The rows of T fall into a few groups, and each row is roughly a mix of its group's hidden directions.
T:
[[  5  23 -37  -1   3 -24 -47 -10   5  14 -26]
 [ 11  26  -5  23 -33   1  28 -44 -25  -2  -5]
 [ -3   5 -14 -12  16 -36  22  13 -14 -32 -45]
 [ 49  -6  -4  -1  18 -20  -4  -3  26 -42  -3]
 [-19 -20 -48  -2  17  11   2  10 -27  36 -14]
 [ -2   7  22  33   4 -13  -7  41  19  38  18]
 [  3   0 -16  21   7 -27   8 -21  48  20  33]
 [ -2 -19  10  13   9  51  25 -18 -24  21  22]
 [-18 -29 -37   4   2  -2 -32  -8  -1  42  19]
 [ 10  20  32 -13  -9  34   1  12 -38 -29 -19]
 [ 57  15 -16 -19   2 -35  -5   7 -16   4   9]
 [ 67   7  -5  30   3  10   7  -3  10   4   2]
 [ 10 -34  34 -20 -47   5 -13  22   4   3  -3]
 [-27  21  24   9  19 -15 -18  -9  25  12 -47]
 [ -1  -1  33 -35  23 -24 -20 -13  23 -32 -15]
 [ 28   8 -49  22  10  -9  15 -13   7 -25  27]
 [-35  -4 -29  18  -8   5 -48 -22  10   5 -18]
 [ -4   2  -2  52 -26 -35 -13   0  22  20  -8]
 [-28 -24 -45  10  10  -3  -8   2   3  45   2]
 [ 21   4  14  11  29 -36 -36   7  35  -3 -17]
 [ 45  14 -15   0  22  -3 -12 -23 -25  40   0]
 [-66  -4   9 -29   4 -11  -9   3  -8   0 -10]
 [ -7 -14  22 -32  39 -13 -27  13  25 -27  -8]
 [-38   3  42 -25 -29   8 -10   9 -22  18  -1]
 [ -3 -32  18 -21  30 -14 -16  16  28 -17 -35]
 [ 25  21  18  35  15 -39 -20 -10  25  -1 -17]
 [ 22  26  27   1   3 -12  42   5  17 -38 -14]
 [ 42  22 -32  -2   2  20   4  -5 -39  23   5]
 [  8   8  44 -10  36 -22  -4 -27  22   9 -22]
 [  3  -5  -5 -44 -49   9  18 -25 -13  14  -3]
 [  9   4 -17  23   8  -7  20 -20  41  28  39]
 [ -8 -24  44  -6   1  11  43  10   8 -23  23]
 [ 32 -29 -11 -10   8 -22  -8   7  33 -43  -9]
 [ 11 -46  22 -26 -23  -8 -13  19  25  -9 -23]
 [-37 -11  29   5 -16  13  32  26  14 -33   0]
 [ 25   7  16  14  24 -16 -23  37  29  33   6]
 [-10 -21 -45  -7  18  15   8  14 -35  29 -17]
 [ 16  35  32  -2   1  -1  29   4  -4 -44 -20]
 [-17  13  41  -6 -35 -30  11 -32  10  -8  -9]
 [  6   4   3 -20   7 -56 -11  22  37   9  -8]
 [-27   2  29  -5 -12  18  23  34  -6  29  32]
 [-14  -8   3 -31 -49  17  23   3 -12  31  13]
 [-52  -8  24  11 -12  13  17  19  24 -24 -13]
 [-11 -26 -42 -10  12  16  -3  15 -36  30 -16]
 [-16 -19  -8  17   7  51  -7 -37 -17  17  12]
 [ 27   7  -8  15  30 -28 -30 -19  18 -26 -28]
 [ 50 -34 -18  16   4   0  -1  12  33  -2 -17]
 [-15 -55 -22 -19 -26  -7  14   0  24   2 -15]
 [-20 -12   1  15  10  60  10 -28 -15  15   7]
 [ 40 -33  -8  -5   3 -16  -6   6  39 -28 -17]
 [-54  15   3   0 -11  17   5  -1 -31  33  12]
 [ 10  16  33 -11  37 -27  -9 -21  24  18 -27]
 [ 24  -9  49 -10  27  -1  38  -5   1  14  14]
 [-64  11  17 -25   5  -5  -9   1 -20   5  -3]
 [ 54 -22 -18  13   8  -7  -4   8  34 -20  -9]
 [ 10  17 -13  41  36  -2  -2 -21 -10 -40 -10]
 [ -4 -33  23 -24  29 -11 -12  15  26 -12 -37]
 [  0  15  42  17 -18 -44  -8 -13  28   9 -10]
 [-15 -17  -2  16 -12  16 -27 -11  27  41  36]
 [-22 -10  55 -22  -8   9 -14  16  -9  21 -21]
 [ -4   4  -3  -4  11 -51  21   7  16 -33 -34]
 [-22 -30  44 -33 -15  -3 -19  24  -1  -3 -12]
 [-56 -19  10 -26 -31   2   3   3 -13  15   1]
 [ 10 -16 -13   6  -1  51  16 -17 -31  12  31]
 [-25  17  35  17  25   3  -1 -14  15  24 -42]
 [-16 -38  23 -41 -17 -16 -11  16  10 -29  -3]
 [-20  -8   0  22 -10  -9 -30 -17  39  29  33]
 [  2  40 -27  18  -1   0  13 -20 -25 -12  42]
 [  2  38 -35  37   9  15  11 -13 -18  19  22]
 [  7  18  52   6 -23   2 -20 -12  25 -23  19]
 [-26 -33  17  -6 -20   1  20  18  17 -40  25]
 [-10 -26  28 -12 -52  17  -1  14 -13  23   8]
 [-32  -5  54   9  14  -2  19   0  26  -5 -21]
 [-22 -41  37 -36 -17  -4 -10  18   4  -5 -14]
 [-20 -14  28  -7 -18 -15  19  22  19 -50   7]
 [ 33  28 -29  -4  17  -5 -27 -18 -16  33 -16]
 [-14 -23 -12   9  -9  25 -30  -6   8  46  32]
 [ 10 -11 -32  30  33  15 -15  41   2  17  12]
 [-30  -7 -39   1  11  13 -15   5 -40  28 -19]
 [-28   8 -55  14 -10   1  25 -26  -3  11  12]
 [ -4   9  35  20 -19   8 -17 -14  43   8  35]
 [-18   5  31  -2 -23   9  22  31   0  40  29]
 [ 39  13 -19   0  22  -4 -24 -31 -20  36  -5]
 [ 21  24  54  -1 -16  14   4  -2   9 -35   7]
 [ 20  46 -27  -1  11  20  -9  -8 -23  19 -30]
 [ 10  10 -17  39  50   1 -13   1  -2 -31  -6]
 [  8  56  -1  24  19   8  -1 -10 -28  -1  26]
 [ 10  24  27 -13  -2  14  13  13 -34 -39 -30]
 [-28  -4  26  13   5  52  35  -2  -8  -1   0]
 [-20   7  53 -44  -6   3  18  -3   0  -9  11]
 [ 41  25   0   4  -2  14  33  17 -43   9   2]
 [  5   7 -27 -10  21 -37  25   4 -21 -27 -35]
 [-46 -32  -9 -24 -42  -2   2   6  -4   6   8]
 [ 23  23  16  38  13 -38 -18 -16  22  -5 -18]
 [-21  -4  54 -18   0  11 -13  13  -7  27 -28]
 [ 45  12 -17  -5  22  -7 -18 -26 -19  37   2]
 [-10 -28  -9 -13  49 -16   5   0  28 -15 -31]
 [-38  -7  30  19  -5  36  37  14   1  -5  -6]
 [ 24  19 -33  -1  15  -4 -37 -26 -12  34 -14]
 [-21 -25 -33  14   3  -3 -15  -5  20  48  21]
 [ -6  10  15  46 -32 -25   3   8  14  36   6]
 [ 36  12 -38  45  22  -2 -13  -8  -3  -2 -12]
 [ 33  16  40   1 -10  -5  16  -9  33 -28  22]
 [ 12  10  44   9 -23  26 -17 -12  23  -2  36]
 [-34 -23   6 -47 -18  25  16  14 -12   0  17]
 [-10  -7  14  17 -18   9 -32 -16  35  26  40]
 [ -8 -18  10  13   2 -25 -27  41  34  29   3]
 [ 30  21   3  45  21 -30 -18 -12  16  -5 -17]]

In each list below, two rows fit none of the groups, and each other row fits one group, some only roughly. Which are they? Name them in the order they come.
- K302: [ -9   4  27  -1 -45  21  -4  13 -22  42  -3]
- K21: [ 12  13 -18  -9   5 -52 -31   5  24  24 -14]
- K419: [ -3  11  32   5 -35  20  -8  11 -31  40  15]
- K688: [-22   6  43   0  26 -12  -4 -16  39  16 -24]
- K218: [-27  -1  30 -45 -27 -10  31   3   3 -18  -1]
- K596: [ -2 -13 -24 -40 -14  39  23  -9 -33  -3   4]
- K900: [ 45   1  51  -1 -17   9 -17  20  -1   0  -3]
- K352: [-29   3  17  22 -17  19 -40 -14  20  25  27]
- K471: [ 30 -10 -29   0  30 -23   0  -9  32 -37  -9]
- K863: [  2  46   3  18 -24  13  -6  -9 -37   8  31]
- K601: [-26 -12   3  -6  10  23 -39 -19  38   5  31]
- K609: [-15  18  31  23 -14 -13 -13 -18  49  -2  20]
- K914: [-37  -9  35   1  18 -15  -4  -7  38   6 -31]
- K6: [-36 -17  27 -15   0  12  -8  16   1  42 -32]

K218 K601
- K331: [-40 -42 -27 -25 -25  -8  10  -3  12   0  -8]
- K878: [-21 -27  11 -51 -13  11  -1  30  11  18  15]
- K513: [-24   9  35  -6 -18 -25   8 -38   4 -35 -13]
- K150: [ 12  11 -17  27   5 -17  -5 -44  -6 -39 -25]
- K48: [-14 -30 -17 -36 -18  28   3  30  -9  24  18]
- K229: [-38 -18  18 -27 -14 -10 -14   4 -34  35  -7]
- K768: [-26   6  40 -24 -43   7  -7   0 -25   6  17]
- K953: [ -3  -7  54  -4 -11   8  37  -1   9 -14  30]
- K264: [-16 -13 -52   9 -21  -1 -45  -7   1   3   7]
- K619: [ 40   2 -26  -1 -13  17   7   0 -45   1  30]
- K600: [-33 -31  31   1 -14 -16   3   8  25 -39  11]

K229 K953
- K458: [  1 -13 -54   8 -18  17 -37 -13 -13 -10  10]
- K217: [  6 -20 -30  40  13 -16 -30  31  22  12  -4]
- K155: [-14 -28  31  -3  19 -13  -4  20  28 -23 -40]
- K364: [ 10  -7 -54  32  19  29  -1  16 -15   2   6]
- K728: [ 36  22 -38 -11   4 -30 -34  -5  -4  16  -2]
- K937: [ 35  35 -21  -2  17  20  -1 -12 -31  30 -14]
- K411: [  4   0 -22  36  53  19  -5  19  -1 -18   8]
- K132: [ 10 -29  25 -34  -2 -37 -12  23  14  22 -17]
- K387: [  2 -18 -25  35  15   2 -26  45  13  20   5]
- K693: [ 33 -11  -4 -19  12 -20 -31  28  30  30 -10]
- K539: [ 42  24 -17  -9  14 -36 -25  -7  -7  26 -14]
- K475: [ -2 -10 -45 -11   5  24   6 -22 -26 -40 -11]
- K147: [  5  17 -12  14 -51  15  11  -9 -26  17  34]

K155 K132
- K56: [-13 -10 -35 -15 -13  34  23 -20 -36 -21   2]
- K391: [ -7   4  35 -35 -43 -23   7 -21  11  10  -8]
- K338: [ 30  48  10  20  42   4  -9  -2 -10  -4   8]
- K119: [  5  24  37 -22 -23  21   4  24 -34 -21  -7]
- K901: [ -4  13  55 -25 -16 -30   1 -17  21  -1   2]
- K137: [  7  31  47  16 -17  10  -5 -14  30 -13  24]
- K562: [-11 -28   7 -27 -29   0  36  13   1  22  36]
- K454: [-35 -18  48  16   1  17  28   1  14 -16  -5]
- K805: [ -2 -20  21  -4 -21  51 -29   9 -15  21  16]
- K427: [  3   5  30   5 -18  52 -28  -2 -13  12  26]

K119 K562
- K769: [ -2   9  43  30   5 -37 -15  14  31  13  -1]
- K438: [-21 -25  18 -51 -10  13  -7  27  12  20  13]
- K700: [ 33  -4   0 -22   9 -53 -17  -3  26  13  10]
- K581: [ 12  -6  34  -1 -16  46  -6  -1  10  22  37]
- K284: [  4   2  -1 -17   4 -18   9  15 -31 -43 -45]
- K236: [ 55  -3 -12  28   0  -4  21  16  24 -20  -7]
- K746: [  3  -8   4  12  -2  53  32 -12 -32 -15  19]
- K228: [ 20  -3 -37   5  31   5  26   6  -2 -35 -32]
- K598: [ 18 -19 -36 -21   4 -15 -28 -26   9 -23 -32]
- K902: [53 36 14 30 15 13 -1 -2 -9  7  7]
- K362: [ 39   1  -5 -24 -12 -30  20  29 -11 -21  28]

K236 K228
- K271: [-37 -14  29   6 -17  30  43   2  -6  -4 -13]
- K344: [ 46   4  23 -12   1   0  42  10  13 -30  -1]
- K535: [-15  22   0  22 -11  20  37 -27 -36 -24   9]
- K591: [ 42  21 -22  10   4 -15   6 -16   4 -41  26]
- K140: [-31 -24  24  14  -2  45  30  -6   1 -11  17]
- K287: [ -2   5 -16 -13  13 -24   6  19 -36 -28 -45]
- K573: [ 42  -9 -15 -24  16  -7  41   4 -23 -21  -8]
- K480: [ 21 -12 -33 -22  23 -17  36  15 -25 -13 -21]
- K625: [  6  -4 -38  35  43  20  -9  19 -12 -16   4]
- K997: [ -9 -44  16 -31   0 -12  -8  11  30  -5 -36]
- K107: [-10  42 -30  21  32  18  -1 -28   0  -9  18]
- K750: [-13  -7 -20  18 -32  43  16   6 -34 -15  13]
- K390: [ 42   8  14  -9  11  -9  46  11   5 -31 -15]

K271 K107
- K950: [ 40  28 -16   0  13  21   4 -17 -40  23  -6]
- K533: [  1 -11 -37  40  35  19 -13  26  -9 -10   4]
- K926: [ 21  18 -11  14   5 -53   4 -13  27  30   8]
- K921: [-15  -4   8  18  -8  58  29  -7 -25  -9   7]
- K908: [ -3 -24  45 -24   5   4 -20  16   6  16 -40]
- K965: [-24 -22  24 -49  -4  11   0  32  10  13  16]
- K70: [ -4 -16 -16 -23   9  38  11  38 -17  27  24]
- K44: [-32   8   5  22  -7  57  18   2 -21  -5  -6]
- K972: [ 38  -1   4 -24 -15 -23  34  31  -9 -16  24]
- K773: [-15 -15 -30  16   1  38 -30 -38 -14  13   6]
- K47: [-25  -4  49   1  11  15  -3  -3  40   9 -26]

K926 K47
- K298: [-24 -28  30   9 -16  19  33   6  -4 -37  17]
- K634: [-14   8  56 -25 -21 -25   9 -17  18  -2  -1]
- K657: [-10 -21  21   5 -16  35  33   3 -16 -37  25]
- K892: [  6  20  46  26   3 -34  -7  12  27  20   5]
- K122: [ -4  21  -9   1  -4 -12  29 -48 -38  16 -15]
- K209: [-15 -33   2 -50  -9   7 -12  32  14  20   8]
- K942: [ 51  19  40  16   3   8 -20   4   4   9 -18]
- K674: [-33 -24   7 -17  39   3 -16  26  13 -33   2]
- K198: [ -4   1   0 -41 -54 -10  27  15  -4  11  -1]
- K955: [ 14  28 -42  32   6   1  16 -18 -14   4  34]

K122 K198
- K631: [-24  30 -40  22   2   4  25 -24 -19  13  19]
- K795: [  5  13 -13  14 -55  13  10  -8 -22  15  34]
- K336: [-11 -32   8 -51   1  10  -7  36  15  17   5]
- K551: [ 31  43  11  29  16  19  -2  -4 -10  34 -10]
- K423: [ 10  22 -16  15 -35  27  -6 -16 -38   8  30]
- K959: [ 35   6 -37  42  23   0 -18  13   3  17  -4]
- K985: [  3 -24  43 -19  23  -7 -24  23  20 -16 -25]
- K548: [-64 -20  -3 -29 -15  -6   1  -1  -5   6  -6]
- K765: [-48 -20  16  -8   4  16  -4  14  -7  41 -23]
- K868: [ 21   6 -22  32 -38   6  16   4  -5  44   7]
- K53: [ -7  22   4  29   0  -5  21 -44 -21 -36 -14]
- K686: [ 11  -4 -19 -35   1  13  21 -25  -8 -48 -21]
- K815: [  9   1  25 -13  26 -51 -10  -1  32  18 -15]
- K882: [-11 -22  48 -26  -6   0 -19  20  16   9 -33]
- K587: [  1   3  52 -17  16 -31  12  -7  22 -28  -5]

K423 K686
- K24: [  0 -14   9 -14  53 -18  -9  10  20 -22 -33]
- K369: [-12 -10  18  -4 -13  55  17 -11 -39  -3   1]
- K479: [ 22   1  47 -11  33 -25   1 -16  18  24  -7]
- K178: [  2 -13 -20  13   0   5 -15 -21  30  42  41]
- K715: [-27  41 -13  15 -15  12   8 -15 -33  22  26]
- K576: [-30 -35   2 -34 -47  -5   9   1   1  10  -7]
- K772: [ 49  38   6  30  25   6  -8   1 -11  -5   8]
- K363: [ 22  18 -20  23 -43  -4  20 -13 -11  38  -1]
- K740: [  9  11  38  17 -31   1 -28   5  29   2  34]
- K531: [ -8  17  10 -12   4 -12   7  14 -27 -41 -48]

K369 K740
- K736: [-45   7   0   2  -5  13 -34   6 -36   6 -31]
- K546: [ 23  26 -20  54   2  -7   5 -30 -13  -9 -11]
- K741: [ 28  37  14 -16  -8 -16  -1 -12 -14 -41  28]
- K510: [ 17  25 -20  49   4  -7   4 -35 -12 -21 -15]
- K460: [  8  -9 -34   2  41 -23  15 -15  20 -37   3]
- K334: [ 49  22  45   6  10   4 -13   5  12  -3 -19]
- K691: [  6  15 -23 -17  15 -41 -32  -6  25  24 -22]
- K518: [-14 -23 -43 -20  -9  35  13  -9 -31 -19   0]
- K620: [ -9  11 -21 -38  -9   6   0 -42 -42  -6   6]
- K610: [-17 -12  -7 -42 -10  30   1  11  -9  48   4]
- K784: [ 12  -3 -54  37  24  19   0  11 -14  -2   3]
- K437: [-30 -18  32  13  -6  40  33   0  -2 -23   9]
- K999: [-52 -27 -33 -17  -9 -11  13   2   4 -15  17]

K620 K610
- K95: [ 47  15  -5   1   5  18  19  -4 -48  14  10]
- K307: [-44  -1  -3  14   9  33 -26 -29   9  15 -24]
- K560: [-42   0  40   4  16  -7  -5  -8  34  -2 -28]
- K824: [ 43  -2   1 -19  -6 -30  23  34 -13 -15  22]
- K267: [-13  21  25  24 -14  -6  -7 -23  50   4  26]
- K54: [ 49   9 -23  -6  -9  15  11   2 -41   6  22]
- K782: [ 17  23 -17  50   5  -8   2 -34 -15 -21 -15]
- K87: [ 17   4   1 -16  10 -57 -30   5  27   9  -6]
- K196: [  8  23  -8  -4  21 -33 -24   0  22  39 -31]
- K413: [ -2  -6 -41  -5  39 -22   5 -16  18 -37  -4]
- K821: [ 41  36  -6  38  13  16  -6  -4   6  24 -13]
- K515: [ 47   1   3 -19 -10 -24  25  23 -15 -19  26]
- K707: [ 14  20  -4   1   3 -40 -23  35  29 -27 -12]
- K453: [-43  -2  -3  18  12  31 -24 -31   9  14 -25]
- K993: [-19 -14 -23   1  23 -14   6 -23  29 -49 -13]

K707 K993
- K806: [-11 -52   9 -29 -40  -3   5   8  13  -2 -11]
- K730: [ 19  -1 -50  10   8 -20  -2 -25   9  -4  40]
- K945: [-10  29   5  29 -43  11  28   3  -2   8  33]
- K233: [ 15  50   8  18 -16   8  -8  -2 -29  10  37]
- K615: [-30 -10  42  -3  22  23  23  -3  36   8 -10]
- K60: [ 37  17 -43 -16   3 -23 -32  -8 -11  15   1]
- K864: [ -7 -20  11  10 -14  40  25 -10 -26 -37  23]
- K559: [ 11 -19 -29 -27  12  14   9  22 -47   0 -24]
- K807: [  5  14 -23  -4  -4 -46 -44   3  15  -5 -27]
- K203: [ 16   2  22 -18  25 -49 -12  -4  31  20 -12]
- K216: [-56   7  -9  15  -2  -4 -31   1 -15  14 -28]

K730 K945
